Each row has a name. After each piece below comes the name of the row it's from, unless a question asks for something else. Each question is about the rows just above it. Places in a row count from 1.

Tunu: | +0.07 | -0.33 | -0.55 | +0.08 | -1.46 | +2.20 |
lak: | +1.13 | +0.90 | -2.62 | -0.13 | -2.89 | +0.10 |
tepad: | +1.54 | -1.44 | +2.09 | +0.09 | +4.40 | -3.65 |
ruk: | -0.05 | -0.47 | -0.06 | -0.10 | +0.96 | +1.06 |
vipa: | -0.96 | +0.02 | +2.52 | +0.14 | +0.03 | -4.91 |
niki: | +0.77 | -0.56 | +2.15 | -0.10 | +1.07 | +4.64 |
zada: | +1.28 | -0.95 | +2.53 | -0.16 | +4.15 | +4.45 |
timeb: | +0.07 | -0.33 | -0.55 | -0.14 | -1.46 | +2.20 |
pof: | -0.08 | +1.53 | +0.22 | -0.03 | -8.03 | -0.16 |
korap: | -0.69 | -0.99 | -3.16 | +0.11 | -1.00 | -0.60 |
| -0.69 | -0.99 | -3.16 | +0.11 | with +1 step of +0.01 on every entry:	| -0.68 | -0.98 | -3.15 | +0.12 |
| +4.15 | is at row and place	zada, 5
Shift each entry of | +2.52 | +0.14 | by -1 times +0.01:	| +2.51 | +0.13 |
| -0.33 | -0.55 | -0.14 | -1.46 | with +1 step of +0.01 on every entry:	| -0.32 | -0.54 | -0.13 | -1.45 |
Where in the named rows is | +0.11 |?	korap, 4
| +1.53 | is at row and place	pof, 2

zada: | -3.83 | -4.63 | +4.11 | -4.87 | +3.51 | +4.85 | +2.07 | +1.51 | -2.31 | -2.88 | -2.11 | -2.10 | -3.19 | +2.21 | -3.56 | -3.83 | +0.95 | +4.20 | +0.76 | +0.49 | +2.70 | +6.54 | +3.97 | -1.78 | -0.14 | -2.00 | -1.93 | +6.06 | -1.96 | -1.23 | -1.94 |
vipa: | -2.12 | +4.05 | -6.21 | +4.85 | -0.89 | +3.98 | +0.09 | -1.23 | +1.28 | -1.46 | +3.32 | -2.15 | +3.13 | +0.11 | +0.31 | +6.55 | -2.31 | +0.47 | +0.14 | -1.85 | +6.75 | +2.34 | -0.19 | +0.61 | -2.93 | +0.30 | -1.46 | -5.60 | -0.05 | +1.03 | -3.17 |
timeb: | -0.22 | +4.05 | -6.21 | +4.85 | -0.89 | +3.98 | +0.09 | -1.23 | +1.28 | -1.46 | +3.32 | -2.15 | +3.13 | +0.11 | +0.31 | +6.55 | -2.31 | +3.81 | -0.11 | -1.11 | +3.61 | +6.76 | -0.20 | -3.98 | -1.08 | -2.10 | -4.41 | +7.87 | +2.84 | +2.54 | -1.07 |
| +2.54 | with +1 step of +0.01 on every entry:	| +2.55 |
| +2.07 | is at row and place	zada, 7
Row and place of | -0.19 | in the named rows:	vipa, 23
| -2.11 | is at row and place	zada, 11
Row and place of | -1.08 | in the named rows:	timeb, 25
| +0.31 | +6.55 | -2.31 | with +1 step of +0.01 on every entry:	| +0.32 | +6.56 | -2.30 |
Row and place of | +6.76 | in the named rows:	timeb, 22

zada: | +2.01 | +0.72 | +1.91 | -0.98 | +3.90 | +5.81 | +4.43 | -5.97 | +2.00 | +3.42 | +4.42 | -1.94 |
pof: | +1.27 | -4.62 | -0.72 | -0.98 | +2.02 | -5.34 | +2.40 | +1.78 | +1.63 | -1.27 | +2.42 | +0.22 |
niki: | +2.01 | +0.72 | +1.91 | -0.98 | +3.90 | +5.81 | +4.43 | -1.45 | +2.00 | +6.47 | -1.74 | -1.94 |
foto: | -0.73 | +6.46 | +0.86 | +1.24 | +1.69 | -3.64 | -3.87 | -0.73 | -5.38 | +2.79 | -1.94 | -0.82 |
Tunu: | -0.31 | +1.51 | +2.42 | +0.62 | +1.37 | -3.64 | -1.84 | -0.80 | -0.58 | +1.75 | -2.93 | +0.89 |
Where in the named rows is | -0.58 |?	Tunu, 9
Row and place of | +6.46 | in the named rows:	foto, 2
Row and place of | -1.74 | in the named rows:	niki, 11
Row and place of | -0.72 | in the named rows:	pof, 3
Where in the named rows is | -1.84 |?	Tunu, 7
Row and place of | +1.24 | in the named rows:	foto, 4
| +1.63 | with +1 step of +0.01 on every entry:	| +1.64 |

